In the rows, 128 means zero.
One turn sends every row of this set to another row. A few are shown first. Where does it send the rows asked after them?
bupem: [160 131 107 143 126 170 145 106 173 125 147 112 112 120 108 123  94 152
 135 118]
Dov: [171 121 121 134 144 148 145  86 143 109 159 124  98 115 113 140 109 163
 123  95]
Kados: [133 160 113 143 137 135 126  88 140 128 157 114 101 108 121 144 135 161
 159 124]
kulu: [154 128  97 160 132 147 154 128 157  88 145 135 135 124 112 124 125 123
 135 102]
dalo: [135 108 118 141 135 126 121 132 146 108 123 147  87 131 122 125 146 123
 152 117]
sofo: [155 157  91 123 132 140 120 110 105 145 153 134  88 143 106 115 110 140
 131 119]
Vuti: [163 135  91 146 137 121 126 141 124  84 124 115 111 140 103 158  94 146
 143  89]
rut: [165 103 126 156 131 154 108 115 114  96 117 132 109 111 110 144 138 154
 154  98]
buvo: [171 127 122 139 145 158 102 113 134 113 142 130 146 120 130 142 100 153
 145  93]
silil: [183 148 101 139 118 141 117 128 119 127 149 111 125 121  78 134  90 140
 135  92]
kede: [117 149 112 154 127 143 111 116 165 119 147 119 132 117 122 153 109 143
 153 114]
Lufas: [159 164 105 169 140 129 118 122 153 118 152 119  70 150 107 127 105 141
 124 118]
Sofe: [150 123 138 131 112 148  92 152 132 114 133 135 108 139 113 115 117 135
 160  87]
mor: [170 152 102 154 148 153 129 119 108  95 148 106  94 130  93 111  93 120
 133 102]
Taf: [155 109  98 142 121 145 118 148 134 103 130 128 101 142  82 105 135 163
 142  88]
Pogos: [145 135 114 131 154 141 121  89 115  96 144 143 123 131 137 142 123 137
 147  95]
buk: [151 163 105 128 120 128 114 123 136 116 163 143  83 134 130 162 129 162
 143 117]
mil: [168 142 118 165 143 131 144 102 149 132 158 110  75 111  95 128 121 137
 152 125]
mur: [153 118 124 161 126 170 113  98 129 118 157 109 112 109 101 106 109 169
 160 101]
defo: [163 152 102 114 127 153 128 120  92  93 158 129 108 114 117 146 116 141
 153  99]
rivo: [142 155 112 161 153 124 122 105 119 119 143 131 100 126 119 130 136 114
 176 124]
Pasok: [137 146 119 163 158 132 146 112 148  89 168 128 111 132 118 138 135 135
 154  98]
bekup: [160 127 112 143 141 139 108 121 126 157 134 117 105 121 122 145  97 162
 171 127]
ras: [138 110 123 145 136 154 107 118 163  91 137 139 107 119  94 145 137 133
 145  95]
bobob: [161 169  83 148 143 125 108 136 145 128 148 115 110 158 103 125 108 160
 165 120]
Rivu: [170 109 124 161 110 172 141 111 124 103 141 132 104 109  95 112 130 132
 157 105]
gepo: [140 121 103 141 120 128 107 161 131 112 148 125  98 131  90 104 128 153
 176  96]
fos: [169 116 122 142 103 150 100 147 128 131 144 133  91 134  89 115 116 156
 173  97]
Vovof: [179 117 119 154 161 137 141 102 123 101 146 140  97 135 111 125 108 115
 141  94]
fipa: [176 131 113 134 139 141 121  79 115 140 134 126  88 110 113 131 107 140
 146 121]
mis: [159 159  77 144 137 135 107 117 125  94 139 143  86 132  97 143 122 116
 156 118]
nupi: [143 130  87 164 129 128 160 134 148 131 137 122  94 124 104 128 124 132
 160 137]
sira: [174 142 112 129  97 140 146 135 121 100 132 122 117 124 113 150  96 131
 130  93]
diru: [166 160 116 161 135 142 125 132 139  67 157 115  91 123 117 155 112 143
 146  99]
dur: [124 123 115 146 131 142 127 117 160 129 162 125  93 128 114  87 118 139
 159 119]
meko: [154 125 102 160 146 115 117 142 109 121 133 140 128 124 125 145 129 132
 169 111]
pem: [162 156 131 139 129 148 139 124 119 117 171 106  92 133 127 130 101 166
 119  98]
gak: [119 118 117 142 151 124  94 119 151 123 139 127  97 131 129 118 126 161
 156 113]
Ropag: [143 125  89 154 100 147 121 131 144 103 128 112  89 128  93 100 124 175
 155 107]
tur: [196 107  97 149 146 144 150 132 118 126 131 133 109 128 113 115 114 142
 151 117]
nisak: [153 163  94 138 122 124 138 142 147 100 131 125 101 159 139 141 113 149
 160 121]
bukob: [149 151  95 119 127 136 118 139 145 100 146 138 115 153 106 155  96 124
 165 100]
vaku: [151 116 118 158 125 142 127 112 113 134 143 118  94 120 129  87 119 160
 168 122]
Legus: [171 176 104 132 104 144 128 129 143 144 157 122 116 141 114 115 110 144
 150 122]
kugug: [125 132 106 143 107 143 114 138 146  86 116 114 107 134 117 100 126 155
 142  98]
Buti: [139 139 128 143  89 150  94 137 142 115 130 119  98 125 123 109 109 147
 171 107]
kuras: [186 160 101 158 114 130 136 132 122 128 134  98 111 128 111 118 109 167
 128 112]
tinak: [155 127 124 144  91 166 106 125 144 105 112 123 100 135 116 111 114 159
 137  97]

bupem goes to kede
rivo goes to Vovof
Now find these:
bobob goes to Vuti
vaku goes to dalo
mor goes to Lufas
Sofe goes to fos

One turn sends every row of this set to another row. A few are shown first. Where does it send the rows asked after them?
zuru: [141 105 141 135 101 148 112 142 130 159 134 145 132 139 105 145 133 144
 155 137 127 126 126 144 114 115 131 142]
Kima: [106 152 140 104 130 107 135 133 118 154 139 130 135 106 114 108 130 120
 124 126 133 146 130 113 142 107 119 146]
zuf: [102 144 133 125 139 111 137 142 120 141 141 110 120 115 104  91 142 107
 120 133 139 123 142 123 142 115 122 152]
Laneg: [135 124 152 129 128 137 145 155 149 114 115 135 116 121 128 122 101 162
 110 131 145 118 132 147 160 129 128 149]
kezi: [121 124 139 144 111 139 156 149 138 121 121 138 112 114 137 137 109 152
 116 130 147 130 128 148 175 127 124 140]
Nutis: [101 108 107 143 135 128 106 152 102 118 109 117 146 112 138 144 123 124
 103 117 121 131 143 126 115 109 143 104]
tid: [123 111 139 152 144 113 142 115 106 135 116 120 160 104 127 132 105 118
 119 161 128 127 164 136 132 115 129 169]
lide: [143  82 136 148 131 110 144 115 121 118 140 123 102 140 120 122 122 114
 153 131 130 144 124 124 100 144 129 118]
lat: [131 114 117 149 150 135 106 154 107 117 138 122 138 123 106 114 102 142
 150 128 105 155 122 105 139 117 158 104]
deso: [107 108 113 148 141 126 114 147 102 105 126 108 151 128 139 133 120 125
 100 110 113 130 138 107 117 115 146 109]
rapon: [122 116 115 135 156 150 128 142 104 129 126 122 137  95 106 126 137 129
 148 138 108 135 150 144 125 112 163 102]
kila: [131 115 117 130 157 127 126 144 106 118 135 124 141 108 101 128 109 132
 148 114 117 152 139 130 126 101 160  92]
nav: [122 115 158 150 146 109 134 118 114 127 117 133 173 113 115 139  95 135
 120 138 136 143 156 132 131  99 118 156]
vames: [136 115 153 125 143 129 159 136 148 103 120 127 112 113 139 117 100 154
 105 134 136 131 131 141 146 147 127 144]
kiga: [115 106 137 180 137 109 127 124 102 128 103 122 140 115 129 119 103 120
 130 167 131 130 152 119 148 123 120 161]
Ruzak: [121  91 137 159 105 134 134 124 120 139 136 144 114 127 116 151 138 124
 159 127 138 153 122 146 114 121 118 111]
Zeput: [ 92 139 146 119 136 112 111 139 125 143 131 133 126  99 114 105 120 128
 120 134 136 170 117 117 133 123 104 137]
begek: [150  91 144 138 131 116 149 109 142 109 137 118 102 135 125 126 127 125
 140 125 138 146 118 124 111 150 121 128]
kuf: [ 89 131 140 141 145 115 113 148 127 129 133 115 111 108 104  87 132 115
 117 141 142 147 129 126 132 130 106 142]
Tus: [112 116 125 141 141 135 109 145 104 114 111 115 154 132 143 124 132 139
 106 120 101 119 138  97 120 117 147 116]
tifa: [123 115 141 139 126 131 171 130 136 109 126 131 108 105 149 132 107 144
 111 133 138 144 127 141 162 145 123 135]
gofu: [114 110 156 177 139 105 119 127 110 121 104 136 154 124 118 125  93 138
 131 144 139 147 145 117 146 106 110 148]
kesab: [130  97 133 150 102 134 146 117 137 131 138 133 108 120 124 157 138 124
 146 124 149 155 118 146 129 132 114 123]
dud: [163  96 141 124 127 125 122 133 132 137 138 125 120 152 109 116 117 134
 149 142 118 115 128 121 100 137 143 150]
nosug: [145 110 136 133  95 146 119 141 146 151 124 137 118 131 112 150 136 143
 147 134 144 124 121 147 134 122 125 149]
pupu: [105 115 118 135 135 137 100 151 103 126  94 124 148 116 141 135 134 138
 110 126 109 118 143 116 118 111 146 111]
gezu: [166 104 148 121 124 128 123 133 151 129 123 123 111 148 112 118 124 144
 142 135 134 115 123 123 116 141 132 154]
pes: [122 114 115 154 148 159 109 151 105 129 129 119 134 109 112 111 131 139
 150 151  95 138 133 120 138 128 159 115]

zuru goes to dud
nosug goes to gezu
kezi goes to Laneg
Now find these:
nav goes to tid
Kima goes to zuf
pupu goes to Tus
lat goes to kila

One turn sends every row of this set to another row. A few are shown first. Where does it send the rows asked after them?
boto: [110 129 173 117 137 149 132 132 137 122 133 145 135 114 137 109 136 148
 121 153 136 157 124]
beg: [120 127 144 104 145 127 107 155 134 135 143 147 150 134 117 124 128 140
 123 144 152 165 136]
Selol: [135 134 159 107 120 139 122 130 136 156 128  98 132 132 119 137 129 104
  96 138 146  86 126]
siliz: [151 143 115 137 125 107 151 111 135 119 129 111 126 113 128 143 126 103
 118 143 116 113 154]
gobos: [104 131 102 132 125 174 120 135 133 135 120 108 106 135 127 109 137 112
 104 132 142 124 133]
limi: [118 137 130 139 125 158 140 181 143 135 138 120 113 148 110 132 130 118
 128 144 143 104 147]
sikug: [151 133 153 119 123 151 118  83 141 124 146 112 134 121 120 139 130 126
 118 129 134 148 144]
nite: [128 133 109 147 128 169 122 133 143 124 122 112  96 134 119 101 142 123
 122 132 137 139 150]
vol: [154 129 119 115 115 128 121 134 143 123 127 114 118  93 126 158 129 100
  89 120 138 139 126]
sov: [169 133 133 130 127 118 126 142 142 124 128 125 136 109 124 122 132  79
 112 126 124 139 133]
vir: [ 93 137 154 110 121 127 121 149 163 140 118 115 120 117 139 100 145 157
 119 116 149 123 143]
zofu: [ 94 130 117 137 115 178 121 139 141 126 157 114 129 133 114 151 130 118
 121 124 139 139 141]
Danep: [107 131 134 112 132 117  94 169 151 148 152 127 162 119 110 125 139 129
 111 130 143 138 132]
fami: [118 135  96 143 118 160 123 151 123 128 126 100 111 134 129 103 131 123
 121 134 124 116 152]
nifa: [105 122 159 127 108  78 129 117 133 121 140 110 134 130 108 136 125 131
 110 144 143 116 140]
bereb: [117 153  99 140 142 155 146 142 160 115 152 140 123 129 125 119 140 125
 123 146 136 138 138]
las: [121 134 155 123 117 129 131 168 144 122 134 117 117  96 130 129 135 178
 119 148 126 120 144]
Fopi: [ 93 130 162 118 116 135 117 140 145 134 127 114 138 125 140  95 137 150
 136 113 134 139 155]
biz: [126 132 127 107 131 113 106 176 144 134 145 129 135 117 113 142 128 165
 118 140 148 142 147]
beved: [ 88 139 140 102 121 129 130 140 137 128 123 121 131 120 156 103 129 166
 124 125 138 134 147]
fef: [133 132 139 125 124 121 145 119 129 143 115 108 122 128 122 150 125  81
 104 142 137  97 135]
Famiv: [144 126 141 133 122 133 138  90 138 125 123 111 115 120 115 160 130  97
 115 131 136 136 148]
Veb: [ 88 130 163 125 114 138 112 153 147 142 145 111 156  99 128 115 143 131
 106 133 122 119 122]
bokon: [117 127 158 128 118  75 136 114 140 115 136 121 126 131 108 129 129 136
 114 151 147 123 141]
lapa: [103 124 155 124 116  82 131 100 139 118 140 121 135 129 111 132 129 128
 107 146 147 130 133]
tiner: [162 157 121 116 130 114 142 124 137 122 141 112 135 116 138 122 125 138
 113 153 118 100 147]
dez: [159 123 136 111 118 129 130 149 106 124 121 120 126 119 135 149 109  93
 108 135 132 134 134]

nite goes to fami
biz goes to Danep
Veb goes to boto
Now find these:
fef goes to Famiv
zofu goes to bereb
beved goes to vir
vol goes to sov
tiner goes to Selol
nifa goes to lapa

One turn sends every row of this set to another row. A few are shown first. Where does it send the rows asked after them?
komo: [128 108 112 122 100 136 181 118 105 140 124 119 106 136 137 120 133 152]
Fose: [121 130 108 150 106 131 135 130 129 145 103 109 122 106 148 150 122 168]
gime: [124 145 131 139 111 121 124 116 111 125 122 120  82 108 114 131 147 143]
Vaz: [121 117 115 116 119 156 157 124 151 162 128 142 146 134 128 140 143 125]
tukod: [134 145 126 136 115 155 141 152 118 137  90 143 129  84 136 142 139 179]
Suvag: [138 120 131 132  94 150 178 144 118 160 124 162 142  97 119 149 124 160]
Marip: [105 118 120 160  92 146 116 121 130 149 115 115 124 103 128 144 125 160]
luze: [111 135 118 114  95 165 121  93 106 149 140 157 138 119 100 118 135 143]
Pez: [144 144 117 131 106 116 145 128 111 119 107 111  97 108 128 135 146 159]
Pibe: [140 120 132 101  99 136 178 135  98 120 133 158 106 102 132 136 120 152]
Siv: [112 140 145 125 116 139 127 101 112 137 131 147 106 106  98 130 151 113]
kor: [ 94 124 148 120 122 174 124 114 112 132 114 158 124  96 119 124 144 131]
kimum: [118 124 128 146 127 142 178 138 123 174 112 141 113 122 140 140 132 144]
Vato: [149 155 102 113  94 135 137 131 105 129 122 144 123 100 127 139 123 183]
sarol: [ 95 108 131 135  90 151 120  96 125 144 134 134 138 108 112 138 126 127]
feza: [114 140 141 134 119 170 120 141 113 134 103 158 116  82 126 133 138 170]
milor: [134 125 135 102 120 156 159 138 144 142 132 165 143 107 119 148 145 122]
sanu: [122 114 121  97 127 148 161 120 138 129 128 133 120 136 135 127 151 118]
luzi: [135 112 118  85 100 150 158 121 134 122 145 150 139 120 123 138 135 128]
degiz: [136 148 107 118  83 150 118 114  99 133 135 147 119 108 106 124 131 177]

Marip goes to gime
Vaz goes to sanu
Now find these:
Pibe goes to Suvag
tukod goes to Fose
sarol goes to Siv

